(in the rows, 128 means zero)
T: 4 groups of rows, each row roughly a mix of its group's hidden directions
T (144 x 10)
[[131 135 101 151 113 138 169  92 179 158]
 [135 174 110  99 105 166 108 120 162 162]
 [152 100 187 142 103  93 151 136 112 149]
 [155 132  80  91 131 173 105 103 149 119]
 [ 61 121 145 136 150 151 100 112 134  93]
 [158  56 108 153 119 109 118 120 107 130]
 [143 135  83  85 125 168 105  93 151 137]
 [ 97 153 136  88 154 106  88  86 109 130]
 [103 121  65  97 149 108 141 148 158 141]
 [120 105 143 148 144 157 113 129 134  53]
 [101 156 129 151 136 197 107 135 135 100]
 [168 155 164 118 125  70 109 121 138 105]
 [110 161 136 146 135 203 111 132 129 109]
 [123 162  69 131 145 147  87  98 143 127]
 [138 120 151 101 118  50 122 106 133 121]
 [112 142 160 139 129 115 131 184  84  92]
 [111 115 126 149 145 149 137 178 117  66]
 [124 146  68 101 139 173 102 115 147 117]
 [ 92 131 159 120 167  78 115 122 154  98]
 [ 98 126 118 164 155 182 113 111 138  89]
 [176 130  78 138 106 146 158 141 151 155]
 [158 147  71  92 133 167 123 122 152 136]
 [148 170  94 168 121 149 156 122 114 170]
 [133 158 171 178 115 163 131  90 131 135]
 [141 159  79 114 126 130 107  83 148 167]
 [138 114 115 124  99 155 171 160  86 167]
 [125 152 188 131 123  71 151 118 126 123]
 [193 148 124  94 124 119 171 132 120 148]
 [141 111 173 145 114 103 185 153 104 140]
 [138 117  74 112 128 186 139 157 138 145]
 [119  89 148 124 122 171 120  97 152  77]
 [139 138 142 107 120  76 173 157 119 167]
 [189 147 103 113  93 100 131 127 124 162]
 [148 171  85 141 136  92 120  99 130 168]
 [ 75  89 116 126 157 156 104 131 134  91]
 [141 100  83 170 109 143 115 103 167 149]
 [152 146 192 131  96  97 155 131 109 137]
 [118  74  65 112 129 133 105 139 125 116]
 [136 114  65 112 130 123 113  93 160 161]
 [173 182 149 137 104 102 144 114 121 157]
 [159 123 106 129  98 143 148  91 134 189]
 [108 145 116 141 146 201 104 117 135 101]
 [100 129 111 164 143 188 103 125 141  93]
 [175 118 138 133 104  95 151  95 129 177]
 [181 182 122 134 108 105 137 112 123 160]
 [ 90 113 132 106 164  80 105 139 150  93]
 [107  76 153 109 116 106 146 106 154 173]
 [ 83 138 104  99 146 148  77 105 116 104]
 [133  77 164  86  93 107 121 105 132 140]
 [ 89  99 182 131 129 112 126 171 118 102]
 [ 99 103 146 166 155 135 153 136  88  86]
 [109 102 175 118 129 124 176 173 109 137]
 [130  98 122 156  99 170 145 186 140 122]
 [137 115 151 144 103 172 176 151 105 162]
 [171  92 162 121 111 138 168 170 125 117]
 [106 131 116 126 143 191 106 166 104  99]
 [ 92 112 174 112 141 129 103 135 120  70]
 [120 150  63 123 144 150 106 112 162 154]
 [114 140 112 119 143 194  88 111 131  96]
 [188 115 135 121 108 130 180 149 142 151]
 [104 133 115 107 152 180  89 131 117  83]
 [149 131 130 107 109 101 112  71 124 179]
 [125  77 161 138 129 112 148 150  87  89]
 [ 68 100 178 132 145 138 126 131 135  99]
 [ 60  88 129 145 155 133 120 125 127  98]
 [168 126 170 143 112  98 163 141  85 117]
 [118 165 139 146 130 199 107 109 139 111]
 [103 146  54 110 128 154 106 121 129 138]
 [139 120 162 128 102  85 149  99 124 183]
 [119 107  84 116 141 191 141 159 141 134]
 [147 134 204 141 110 107 132 151 118 108]
 [ 89 113 139 163 155 147 129 162 108  79]
 [ 88 160 106 149 157 143  92 112 120  84]
 [161 130 107 117 103 130 120  73 153 175]
 [157 159 140 120 132 101 115  78 149 176]
 [128 153 107 141 125 121 108  65 162 164]
 [169 118 140 137 101 106 179 146 132 173]
 [143  88  82 102 104 136 125 104 144 173]
 [122 122  72 104 156 116  88 139 147  92]
 [ 77  94 101 128 134 157  83 117 136 103]
 [120  96 135 138 115 162 129 194 114  97]
 [181 180 122 124  94 121 139 122 123 163]
 [140 154 154  82 104  73 109 109 143 131]
 [105 126 102 106 126 204 118 146 144 125]
 [115 121  90 161 136 197 123 149 131 126]
 [108 100  87 133 146 178 100 154 117  99]
 [157 112 144 128 113  67 164 123 121 166]
 [ 63 100 155 150 161 141 141 132 132 106]
 [ 85 136 126 139 157 138  82 129 114  75]
 [113 114 154 129 142 121 153 188  97  88]
 [150 145 100 116 113 117 105  74 140 178]
 [161 131 118 102  97  91 149 146 130 184]
 [110 133  89 131 161 184 120  92 150 116]
 [155 149 158  79 120  86 150 120 110 158]
 [103 149 124 131 140 173 168 149  75 120]
 [165 150  98 129 117 112 163 113 128 187]
 [168  70 117 110 119 115 154 168 113 129]
 [ 97 166  89 156 162 125 102  94 147 118]
 [122 115 173 117 128 105  92 154 126  70]
 [118  95 177 112 117 120  90 141 132  79]
 [ 94 128 112 131 144 131  71 129 130  71]
 [173 176  98 122 106 128 135 121 140 174]
 [132  99 182 109 114 119 165 173 109 132]
 [118 125 169 129 131 104 125 189 105  88]
 [184 176 125 130 107  98 135 113 126 160]
 [118 123  93 146 130 201 107 153 125 122]
 [152 129 167 160 114  99 170 116 155 164]
 [162 125 188 127 105  96 161 144 107 131]
 [ 90 120 135 152 147 139 131 175 112  73]
 [191 169 151 146 114 112 138 158 117 120]
 [156 115 109 127 136 117 184 117 121 186]
 [119 141  88 109 175 117 100 140 149  80]
 [107 164 128 144 114 152 152 124  59 136]
 [120  87  93  96 140 132  83 132 159  96]
 [108 135 123 134 137 175  78 107 139  80]
 [136 142  56 113 133 156  97 119 150 143]
 [116 117  72 109 131 189 116 144 143 131]
 [193 165 119 123 102  97 131 119 118 153]
 [155 126 147 119 113  63 151  97 139 159]
 [105 158 139 151 134 195 103 126 134  97]
 [107 160 186 150 132  86 125  97 130 126]
 [116 164 126 149  98  95 107  82  92 147]
 [146 143  75 143 132 164 157 113 138 173]
 [110  98 119 172 144 178 109 139 113  90]
 [107 117 160 156 139 145  94 116 114  66]
 [ 99 121  61 128 151 154  95 115 145 121]
 [101 174  91 154 155  95  99 107 118 134]
 [168 139 119 150 118 127 181 122 172 159]
 [142 169 118 139 138  78 110  79 152 140]
 [170 156  87 118 120 116 137  83 136 167]
 [ 81 106 111 113 163 130  91 117 156  89]
 [110 108 150 130 137 140 157 191 110  87]
 [ 79 159  84 151 151 138  94 140 125 111]
 [ 70  78 138 122 134 159 126 147 126 100]
 [137 125 160 121 110  52 148 146 122 139]
 [102 139  99 146 148 194 108 117 149 105]
 [115 177 147 146 129 197 131 138 129 127]
 [ 93 161  79 123 142 161  93 115 153 135]
 [ 99 168 129 126 160 102  85  81 127 128]
 [102 109 150 142 140 140 138 184 109  78]
 [ 92  80 164 129 135 154 150 159 114  99]
 [174 118  75 146 141 101 123 123  91 109]
 [101 115 101 134 167 106  78  97 143  99]
 [145 117 175 178 126 111 153  99 162 117]]
which group is each row in? (one row of each group first)
[131  95 117  74 143  97  97 128 155  95] | V
[110 121  76 106 141 163  78 118 148 112] | G
[137 135 171 112 117  54 146 124 123 134] | Y
[141 159  72 103 152 154  87 117 133 115] | W

[101  95 154  99 141 103 113 171 125  85] | V
[170 170 117 146 123  76 126  98 121 149] | G
[134 147  97  81 126 100 125  90 169 154] | Y
[149  99 178 133 117 139 162  93 167 116] | W
[ 87 102 157 110 122 182 149 161 142 127] | G
[ 90 137 190 103 147  97 115 131 104 134] | W
[172  87  83 116 124 134 152 165 113 136] | G
[141 106 175 135 129  61 152 130 131 139] | G
[114 160  88 142 122 131 109  87 159 173] | W
[116 120 166 175 130  73 125 126  95 115] | W
[110 107 132 123 134 159 144 189 114  82] | W
